In the rows, 128 means zero.
M: rows in 3 groups, each row roughly a mix of its group's directions (one row in no group):
M (96 x 10):
[[115 163 131  86 170 147 116 123 142 155]
 [107 112 136 157 132 130 110  99  94  80]
 [110 175 115 158 138 137 134 177 133 139]
 [136  95 142 185 136 134 104 151 137 151]
 [179 127 107 100 147 127 108  89 135 113]
 [144 105  97  89  85 124 159 140 117 126]
 [170  93  92 128 173 124 121 124 130 124]
 [135  74 124 179 137 118 145 137 116 133]
 [149 143 106  70 104 123 160 126 124 115]
 [131 151 151 144 175 150  84 146 141 125]
 [ 95 158 135 105 119 132 122 152 117  73]
 [106 125 132 191 132 136  99 122 137  97]
 [ 90  96 158 159 110 153 140 129 108 150]
 [130 175 102  84 140 123 141 140  96 134]
 [109 130 138 177 163 123 113  93 148 108]
 [155 108  95 118 127 103 169 135 107 164]
 [118 153 166 155 159 133  90 153 124 106]
 [161 123 166 128 161 145 145 157 148 157]
 [124 101 158 157 181 144 102 141 134 129]
 [ 99 166 122  80 115 124 155 119 122 100]
 [ 88 147 134 129 131 139 129  80 159  97]
 [121 120 138 159 121  94 152 173 154 156]
 [ 65 159 130 155 127 141 139 132 108 138]
 [107 169 156 135  99 144 103 132 169 129]
 [153 132 123  68  90 126 152 121 125 132]
 [135  96 140 178 150 134  87 114 145 131]
 [120 149 173  94 157 123  91 128 145 140]
 [122 136 163  74  90 132 144 123 133 108]
 [109 134 127 126 148 127 115  60 150 111]
 [143 134  91  78 130 113 121 149  90 138]
 [ 74 140 146 138 128 127 154 148 127 171]
 [128 131 111 177 144 164 147  92 144 140]
 [138  92 142 141 155 144 100 117 114 179]
 [131  97 106 107 117 109 134 175  98 156]
 [121 122 119 177 113 117 101 121 153  83]
 [135 109 107 115  84 127 151 167 101 102]
 [133 131 110 135 173 122 102 100 153 171]
 [143 115  94 120  92 103 173 119 101 137]
 [109 160 164 149 128 147 122  96 152  93]
 [171 123  92  85 137 109 152 133 126 111]
 [146  86 113 150 101 121 156 137 140  86]
 [158 129 103 147 155  95 135 136 124 178]
 [126 106 147 106 140 113 133 161 106 184]
 [116 104 146 152 153 115  77 148  99 117]
 [179 153 144 118 140 127 135 145 170 104]
 [137 129 112  84  85 140 158 129 126 162]
 [152 139 129  76 135 156 130 103 157 154]
 [117 130 115 184 143 117 107  89 139 106]
 [108 112 133 125  68 144 156 120 125  97]
 [143 133 101 102  84 112 172 115 107 125]
 [149 131  90 121  99 112 162  84 128 145]
 [ 96 117 148 185 143 137 101 134 150 128]
 [118  90  97 165 153 120 110 150 130  97]
 [153 109 116 114 190 118 120 125 100 114]
 [ 90 149 144 155 124 155 127 180 137 132]
 [103 125 145 138 101 139 133 190 104 122]
 [122 102 132 183 148 114  90 127 104 129]
 [146 143  93 150 165  93  91 125 139 135]
 [139 136 121 181 175 130  98 136 124 113]
 [142 108  92 155 151  93 105 160 106 123]
 [132 150 162 147 162 140  87 135 160 110]
 [109 153 117 101 101 127 180  98 140 128]
 [119 141 170 103 138 174 138 107 151 150]
 [157 114  84 145 112  89 151 115 110 110]
 [170 127 110 104 119 108 125 164  88 111]
 [120 108  80 125  80 108 155 128 124 139]
 [127 139 160 151 155 149 130  81 151  99]
 [ 94 138 160 172 156 154 123 114 140 146]
 [ 73 168 120 131 117 131 159 106 122 118]
 [133 156 124 110  69 125 155 110 127 102]
 [ 92 144 139 129 107 144 151 102 174 102]
 [156 112 130 146 178 112 133 113  83 120]
 [122 108 105 138  80 115 160 108 101 102]
 [109 160 160 162 141 147 114  99 150 101]
 [163  78 148 137 133 119  91 153 122 125]
 [121 103 138 144 115  94 110 121 134  68]
 [105 152 171 138 112 162 140 107 146  96]
 [149 133  91 124  85 112 135 143 116  84]
 [130 121 104 133 174 113  81 125 136  95]
 [131 121 103 181 132 118 129 116 126  77]
 [123 143 107 107  71 125 151 101 146 108]
 [178 133 109  93 132 113 140  85 132 129]
 [168 145 120  86 112 133 149  86 139 130]
 [139 112  95 179 167 126 107 131 131 110]
 [112 119 128 127  97 109 137 159  71 105]
 [169  99 106 146 111 105 174 139 128 126]
 [160 131 110  88 100 121 176 139 132 142]
 [108 143 143 159 170 151 101 110 158 143]
 [102 137 137 166 161 128 112 158 128 171]
 [179 120 116  87 109 132 127 122 129  90]
 [153  89 125 150 131 104 100 144  81 125]
 [152 106 129 164 181 129 119 147 102 120]
 [132  96 148 165 138 142 103 166 122 163]
 [121 107  93 129  96 112 139 105 103  82]
 [115 146 130  85  86 157 138 141 141 159]
 [124  91 153 132 142 150 154 154 124 176]]
which group is each row in? (one row of each group first):
[149 116 111 108  82 121 180 127 119 115] => T
[127 147  89 109 110  98 114  93 157 154] => J
[140 145 115  67 126 122 156  94 128 134] => P

[127 165 166 107 148 156  92 134 152 127] => J
[181 120 120 113 166 117 146 156 148 143] => T
[136 114 142 130 133 155 127 169 116 186] => P
[141 110 155 181 136 127 148 141 125 169] => T
[117 135 104 166 128 122 111 103 156  79] => J
[153 130  98  94 129 155 135 100 158 163] => J
[ 93 153 169 133 135 158  92 131 148 141] => T
[ 79 102 143 161 119 100 129 147 113 106] => J
[131 124  95  98 125 110 156 114  81 157] => T
